[[128 148]
 [110 149]
 [134 138]
 [117 146]
 [105 130]
 [113 150]
 [154 113]
 [132 133]]
|
[[132 133]
 [128 148]
 [110 149]
 [134 138]
 [117 146]
 [105 130]
 [113 150]
 [154 113]]

[[118 118 123 112 126 137 117 132 141]
 [138 131 133 128 134 126 119 117 140]
 [139 113 124 110 114 144 128 119 133]
 [134 116 139 127 138 116 141 130 120]
 [133 111 128 113 132 127 127 137 132]
 [134 106 134 115 126 131 140 140 121]]
|
[[134 106 134 115 126 131 140 140 121]
 [118 118 123 112 126 137 117 132 141]
 [138 131 133 128 134 126 119 117 140]
 [139 113 124 110 114 144 128 119 133]
 [134 116 139 127 138 116 141 130 120]
 [133 111 128 113 132 127 127 137 132]]

[[110 136 138 114]
 [146 115 109 130]
 [146 115 138 130]
 [113 115 154 102]
 [146 114 138 133]
 [101 115 143 150]]
|
[[101 115 143 150]
 [110 136 138 114]
 [146 115 109 130]
 [146 115 138 130]
 [113 115 154 102]
 [146 114 138 133]]

[[129 124 143 136 128 135 109]
 [125 127 145 138 136 135 112]
 [129 128 116 122 121 120 138]
 [129 126 102 113 118 117 148]
 [111 130 111 118 130 123 147]
 [124 131 116 119 129 122 147]
 [130 119 113 121 121 122 138]
 [129 127 102 111 116 118 146]]
|
[[129 127 102 111 116 118 146]
 [129 124 143 136 128 135 109]
 [125 127 145 138 136 135 112]
 [129 128 116 122 121 120 138]
 [129 126 102 113 118 117 148]
 [111 130 111 118 130 123 147]
 [124 131 116 119 129 122 147]
 [130 119 113 121 121 122 138]]

[[126 126 129 128 141 134 110]
 [120 127 123 134 121 134 116]
 [131 127 122 130 139 137 148]
 [122 121 112 123 133 126  99]
 [127 138 129 118 153 127 133]
 [124 128 126 128 134 141 132]
 [124 142 131 141 107 136 151]]
|
[[124 142 131 141 107 136 151]
 [126 126 129 128 141 134 110]
 [120 127 123 134 121 134 116]
 [131 127 122 130 139 137 148]
 [122 121 112 123 133 126  99]
 [127 138 129 118 153 127 133]
 [124 128 126 128 134 141 132]]

[[105 124 140 109 126 100]
 [147 152 113 111 105 103]
 [100 121 133 117 133 130]
 [123 125 106 130 120 126]]
|
[[123 125 106 130 120 126]
 [105 124 140 109 126 100]
 [147 152 113 111 105 103]
 [100 121 133 117 133 130]]

[[112 117 119]
 [147 152 152]
 [113 117 122]
 [112 117 120]
 [114 117 123]
 [148 153 150]
 [113 118 122]
 [122 134 128]
 [147 152 151]
 [148 153 152]]
|
[[148 153 152]
 [112 117 119]
 [147 152 152]
 [113 117 122]
 [112 117 120]
 [114 117 123]
 [148 153 150]
 [113 118 122]
 [122 134 128]
 [147 152 151]]

[[135 148 145 134 111]
 [131 152 148 138 121]
 [133 141 140 132 156]
 [124 154 146 144 119]
 [123 139 146 132 125]
 [130 146 142 137 120]
 [129 136 129 134 130]
 [128 130 126 131 123]
 [118 145 142 140 123]
 [129 134 134 130 132]]
|
[[129 134 134 130 132]
 [135 148 145 134 111]
 [131 152 148 138 121]
 [133 141 140 132 156]
 [124 154 146 144 119]
 [123 139 146 132 125]
 [130 146 142 137 120]
 [129 136 129 134 130]
 [128 130 126 131 123]
 [118 145 142 140 123]]

[[129 116 124 114 147 112 101 134]
 [150 119 150 118 137 131 149 111]
 [126 112 129 108 155 112 108 132]
 [114 146 112 144 113 135 128 130]
 [117 129 119 124 145 120 106 134]
 [114 124 122 120 149 121 112 131]
 [148 120 145 133 123 128 152 122]]
|
[[148 120 145 133 123 128 152 122]
 [129 116 124 114 147 112 101 134]
 [150 119 150 118 137 131 149 111]
 [126 112 129 108 155 112 108 132]
 [114 146 112 144 113 135 128 130]
 [117 129 119 124 145 120 106 134]
 [114 124 122 120 149 121 112 131]]
